50 stands for zero in the data rows.
Every row comes from 2 hidden switches, listed from the one that spreads the rows most; 1 means on and 0 means off. All are off in the first row.
Each row in order, then whether each switch is on (1) or off (0), in that order:
array([26, 25, 45, 62, 42, 32, 34, 40, 44, 66, 76, 66, 46, 91, 60, 74, 45, 56, 80, 67, 41, 42, 55,
       34]) 0 0
array([59, 64, 48, 56, 46, 41, 51, 34, 64, 48, 82, 37, 46, 45, 38, 57, 34, 85, 59, 33, 58, 37, 34,
       49]) 0 1
array([59, 61, 45, 64, 48, 41, 52, 41, 68, 50, 81, 50, 45, 36, 28, 67, 29, 84, 56, 31, 67, 32, 27,
       50]) 0 1
array([40, 31, 60, 46, 49, 63, 55, 71, 25, 45, 7, 51, 55, 59, 59, 41, 74, 1, 37, 77, 26, 73, 67,
       66]) 1 0
array([15, 33, 46, 63, 52, 36, 39, 41, 52, 73, 71, 67, 47, 84, 49, 84, 49, 54, 79, 64, 29, 47, 50,
       44]) 0 0
array([35, 29, 58, 35, 49, 73, 45, 71, 30, 52, 0, 59, 54, 60, 59, 33, 74, 5, 40, 75, 35, 76, 71,
       46]) 1 0
array([67, 56, 43, 63, 50, 28, 54, 34, 64, 54, 80, 48, 46, 49, 42, 58, 37, 91, 57, 36, 63, 28, 31,
       40]) 0 1
array([85, 75, 50, 35, 54, 78, 62, 59, 42, 40, 20, 52, 57, 21, 41, 26, 57, 37, 20, 42, 59, 61, 54,
       71]) 1 1
array([63, 53, 46, 56, 52, 44, 52, 27, 61, 47, 88, 44, 45, 38, 36, 68, 32, 87, 61, 34, 70, 30, 37,
       43]) 0 1
array([67, 60, 41, 55, 57, 38, 43, 34, 62, 51, 81, 41, 42, 41, 48, 55, 29, 82, 61, 30, 67, 32, 42,
       45]) 0 1
array([23, 29, 51, 64, 46, 34, 33, 45, 59, 73, 73, 67, 50, 80, 47, 77, 47, 48, 77, 59, 44, 44, 53,
       35]) 0 0
array([9, 36, 47, 65, 41, 30, 37, 35, 51, 74, 79, 58, 46, 87, 63, 80, 50, 48, 74, 72, 41, 41, 64,
       36]) 0 0
array([29, 42, 61, 38, 49, 60, 46, 73, 28, 49, 9, 52, 55, 58, 60, 38, 79, 3, 42, 67, 28, 82, 65,
       53]) 1 0
array([84, 62, 58, 34, 46, 74, 62, 63, 47, 32, 7, 45, 51, 29, 50, 22, 59, 32, 14, 31, 53, 61, 51,
       64]) 1 1
array([84, 68, 52, 37, 57, 73, 60, 71, 49, 27, 8, 38, 60, 18, 46, 18, 48, 32, 19, 42, 57, 58, 52,
       58]) 1 1
array([73, 59, 46, 56, 42, 42, 54, 28, 65, 46, 79, 44, 46, 43, 47, 61, 35, 86, 48, 28, 69, 32, 35,
       51]) 0 1
array([61, 57, 46, 50, 60, 32, 59, 36, 69, 58, 87, 40, 41, 44, 38, 51, 34, 80, 66, 31, 63, 33, 29,
       42]) 0 1
array([81, 68, 53, 41, 48, 69, 76, 65, 47, 32, 10, 44, 59, 27, 47, 19, 52, 29, 11, 47, 58, 65, 49,
       54]) 1 1
array([16, 28, 47, 61, 46, 32, 37, 49, 52, 70, 74, 61, 37, 87, 59, 81, 56, 51, 79, 69, 40, 42, 53,
       36]) 0 0
array([22, 29, 51, 63, 42, 30, 28, 48, 49, 62, 81, 62, 47, 80, 47, 77, 48, 53, 76, 69, 42, 39, 48,
       33]) 0 0
array([74, 68, 56, 35, 56, 80, 67, 76, 43, 30, 16, 41, 55, 16, 46, 16, 57, 27, 19, 42, 47, 67, 49,
       63]) 1 1
array([82, 63, 58, 38, 50, 74, 67, 63, 38, 37, 21, 47, 61, 23, 61, 16, 60, 40, 22, 46, 54, 68, 41,
       64]) 1 1
array([11, 34, 43, 59, 44, 18, 34, 37, 49, 68, 79, 67, 40, 77, 54, 66, 49, 54, 77, 63, 47, 41, 55,
       40]) 0 0
array([18, 33, 49, 59, 42, 31, 39, 37, 55, 64, 76, 58, 52, 79, 57, 80, 47, 49, 74, 52, 38, 45, 56,
       41]) 0 0
array([11, 38, 48, 59, 55, 39, 23, 41, 48, 66, 77, 60, 46, 74, 52, 82, 48, 58, 74, 64, 40, 43, 58,
       40]) 0 0
array([79, 69, 50, 32, 49, 70, 57, 64, 46, 27, 9, 35, 61, 17, 61, 22, 53, 42, 24, 46, 59, 63, 44,
       65]) 1 1
array([58, 72, 45, 63, 50, 40, 48, 24, 67, 46, 79, 41, 52, 38, 36, 61, 39, 91, 63, 31, 55, 34, 33,
       52]) 0 1
array([5, 31, 49, 63, 49, 30, 36, 46, 55, 73, 73, 67, 46, 80, 54, 74, 52, 52, 78, 65, 33, 42, 56,
       43]) 0 0
array([28, 26, 52, 45, 48, 58, 50, 71, 34, 43, 1, 46, 39, 60, 59, 32, 75, 1, 43, 78, 26, 75, 73,
       58]) 1 0
array([82, 66, 56, 33, 62, 64, 72, 62, 40, 31, 10, 39, 58, 23, 54, 24, 53, 38, 25, 44, 59, 68, 61,
       59]) 1 1
array([63, 62, 45, 61, 55, 47, 50, 43, 66, 44, 87, 43, 51, 48, 43, 51, 32, 87, 60, 34, 63, 24, 33,
       44]) 0 1
array([81, 71, 54, 31, 53, 76, 63, 58, 41, 28, 16, 39, 60, 26, 52, 25, 55, 34, 25, 42, 52, 63, 50,
       64]) 1 1
array([18, 29, 52, 59, 50, 27, 36, 40, 56, 68, 79, 58, 35, 80, 55, 76, 46, 58, 79, 61, 43, 38, 58,
       39]) 0 0
array([67, 62, 43, 55, 49, 40, 51, 34, 56, 57, 82, 39, 53, 41, 42, 57, 36, 84, 58, 31, 65, 34, 39,
       39]) 0 1
array([54, 62, 41, 51, 46, 40, 38, 28, 66, 51, 79, 49, 58, 46, 39, 55, 29, 81, 58, 39, 62, 33, 39,
       47]) 0 1
array([24, 38, 52, 45, 49, 64, 48, 73, 35, 48, 1, 63, 52, 56, 67, 38, 67, 0, 32, 70, 33, 77, 73,
       63]) 1 0
array([30, 29, 50, 46, 52, 67, 51, 81, 28, 48, 3, 63, 51, 51, 62, 48, 70, 18, 35, 68, 31, 68, 71,
       62]) 1 0
array([75, 59, 62, 37, 57, 67, 71, 64, 41, 34, 17, 37, 52, 22, 50, 10, 60, 33, 18, 46, 57, 62, 54,
       64]) 1 1
array([85, 57, 53, 30, 55, 69, 65, 61, 49, 33, 18, 39, 57, 22, 54, 20, 67, 28, 26, 40, 64, 65, 53,
       59]) 1 1
array([60, 67, 50, 57, 54, 49, 57, 32, 58, 57, 87, 45, 49, 44, 39, 58, 37, 86, 56, 35, 58, 34, 38,
       41]) 0 1
